[[122 124 126 126 128 127 131 131 129]
 [107 129 107 106 148 113 129 139 148]
 [122 125 112 119 142 102 127 142 127]
 [115 124 124 104 114 130  99 137 129]
 [146 139 134 153 137 127 155 108 132]
 [145 112 156 147 109 132 112 117 107]
 [137 131 130 129 116 135 124 127 116]
 [131 127 131 129 128 119 128 132 130]
 [125 118 118 123 125 127 119 138 120]
 [125 128 121 118 119 121 115 137 133]
 [125 124 120 121 125 126 123 145 126]
 [112 137 123 128 131 152 131 114 147]] --> 114

[[103 146 145 108 141 122]
 [145 127 106 131 124 137]
 [128 112 156 148 131 119]
 [135 114 107 145 117 108]
 [145 141 131 111 132 133]
 [136  99 114 115 104 145]] --> 104

[[126 142 131 123 146 129 129 126 132 123]
 [134 120 133 141 129 131 114 129 129 136]
 [143 145 117 118 128 133 133 122 129 120]
 [127 137 130 134 133 127 128 123 123 128]
 [124 128 123 125 126 126 132 128 129 125]
 [117 122 123 122 123 128 133 124 129 126]
 [131 150 124 123 137 128 127 123 130 122]
 [123 135 134 135 135 120 129 124 122 130]
 [121 129 126 125 121 127 137 124 125 121]] --> 125

[[127 106 133 124 124 103 140 128 127 122 137 128]
 [124 121 130 147 127 108 140 116 122 134 137 134]
 [120 101 131 131 132 128 118 113 135 125 137 125]
 [147 125 131 141 136 152 143 138 141 126 129 125]
 [125 122 142 124 122 145 121 125 119 130 125 124]
 [123 143 135 144 129 152 135 138 134 120 124 132]
 [130 114 141 139 112 122 108 120 126 121 120 133]
 [140 150 140 123 135 131 123 143 130 116 130 126]] --> 130

[[118 127 131 128 119 139]
 [140 135 155 114 130 138]
 [125 142 127 126 125 125]
 [122 138 123 126 126 127]
 [118 136 134 130 123 126]
 [126 137 129 123 126 127]
 [127 137 126 131 127 125]
 [137 146 145 136 120 130]
 [127 136 122 126 123 130]] --> 123
---
[[123 128 121 139 127 145 126 108 132 135 120 128 122 134 127 136]
 [117 125 131 124 141 117 121 135 133 131 140 123 130 126 125 127]
 [145 125 135 131 106 129 120 120 126 128 120 125 133 127 124 128]
 [147 125 138 126 106 121 122 130 124 123 124 126 136 125 125 124]
 [126 125 125 139 123 143 120 107 133 136 122 123 124 134 124 136]
 [145 123 136 131 106 130 118 119 127 129 122 123 133 127 122 128]] | 127

[[129 121 130 128 138 120 102 117 141 137 117 116 138 126 121 137]
 [129 130 136 138 120 130 121 132 114 117 125 133 143 133 129 124]
 [112 132 121 138 122 135 127 135 127 123 138 134 127 139 133 129]
 [124 120 128 126 136 128 113 126 133 133 121 119 137 130 118 136]
 [124 132 133 131 112 141 136 146 122 130 122 134 130 127 134 127]] | 127

[[124 137 118 121 128 122 135 134 131 128 129 134 116 128 130]
 [147 117 127 143 117 142 132 131 125 127 111 131 146 124 109]
 [136 120 126 137 121 138 133 136 129 111 119 123 138 124 115]
 [129 140 123 124 137 124 140 130 126 115 145 135 116 133 152]
 [148 126 120 143 115 141 128 139 140 130 112 136 144 130 119]
 [119 125 112 126 128 125 132 143 128 108 129 118 127 125 131]
 [125 137 139 117 136 122 125 116 121 138 140 125 121 134 139]
 [122 138 121 125 134 108 119 129 145 131 139 136 117 120 149]] | 117

[[128 127 137 138 135 108 123 128 137 133 134 131]
 [130 139 135 118 110 132 131 129 126 124 126 119]
 [124 107 115 129 123 126 125 132 129 131 129 130]
 [132 144 132 128 134 132 126 127 127 131 129 130]
 [125 136 134 115 103 142 133 130 132 122 131 123]
 [130 125 120 133 144 126 127 124 134 127 129 127]
 [127 140 133 130 125 149 145 127 127 122 126 109]] | 122

[[120 126 128 133 121 130 131 127 142]
 [137 143 112 149 140 120 146 117 132]
 [110 131 138 114 122 142 115 125 130]
 [138 148 128 125 156 147 137 110 127]
 [113 121 135 118 113 123 114 139 132]] | 114

[[128 133 115 154 137 110 124 133 137 126 132 128 125 128 132]
 [134 138 115 130 113 137 127 121 143 121 125 120 133 129 136]
 [117 133 126 121 135 126 133 124 127 133 127 124 133 127 138]
 [129 139 131 121 115 138 124 133 136 130 129 124 127 134 120]
 [133 123 123 140 133 123 130 135 128 122 122 121 125 125 134]] | 125

[[129 111 114 129 141 149 148 135 128]
 [133 110 145 149 112 151 114 128 134]
 [111 118 153 120 107 120 117 129 118]
 [123 133 114 120 140 115 150 125 118]
 [125 131 114 127 146 108 152 124 118]
 [126 119 153 133 108 140 110 131 135]
 [112 123 152 111 118 117 120 131 117]
 [126 114 113 116 131 156 114 142 132]
 [131 108 138 149 116 152 128 130 133]
 [127 145 150 138 120 103 126 114 124]] | 126
---
[[126 138 129 128]
 [104 111 123 126]] >> 138, 129

[[127 136 131 130 126]
 [129 135 106 127 126]] >> 136, 135

[[112 130 126 105]
 [101 139 122 100]
 [106 146 129 100]] >> 146, 139

[[129 109 132 129]
 [126 118 101 136]] >> 136, 132

[131 108 123 142 105 119 138] >> 142, 138

[[137 139 124 127 133 122 122]
 [144 119 124 136 114 125 105]
 [122 120 141 124 129 130 134]] >> 144, 141
---
[[136 119 129 142 112]
 [131 156 128 123 134]] → 142

[102 124 132 123] → 124

[134 144 126 115  99 125] → 134

[156 128 143 110 101 137] → 143

[[124 127 127 142 125 120 124]
 [117 125 149 120 139 130 124]] → 142

[140 105 113 146 109 129] → 140

[[132 143 128 117 139 127]
 [137 147 128 106 139 127]] → 143

[[143 128 133 131]
 [108 113 136 118]
 [113 107 141 110]] → 141
---
[[127 129 136 102]
 [131 157 149 149]] >> 131

[122 132 107 106 133 103] >> 133

[[146 113 113 126]
 [104 122 113 141]] >> 104

[[107 124 131 116]
 [101 145 122 103]] >> 101

[[149 139 153 137 140]
 [150 140 154 137 141]
 [117 127 124 112 123]] >> 140

[157 136 129 144 138] >> 138

[[134 118 132 118 140 133]
 [137 143 120 118 154 123]
 [138 118 139 124 131 121]] >> 140

[127 133 126 127 130 156 149] >> 130

[[136 134 120 122 137 123 123]
 [125 119 128 107 123 125 124]] >> 137
---
146,104,150,137,139 result: 150

153,113,122,136,118,132
133,127,113,142,120,133
114,118,145,116,132,137
result: 116

107,111,154,111,137,109,155 result: 137

120,116,116,121,124,105 result: 121

110,106,109,156 result: 106

128,136,145,127
121,139,104,107
result: 139

104,146,102,111,150,137,130 result: 150

149,114,129,137
120,140,120,132
result: 140

123,146,117,136,106 result: 117
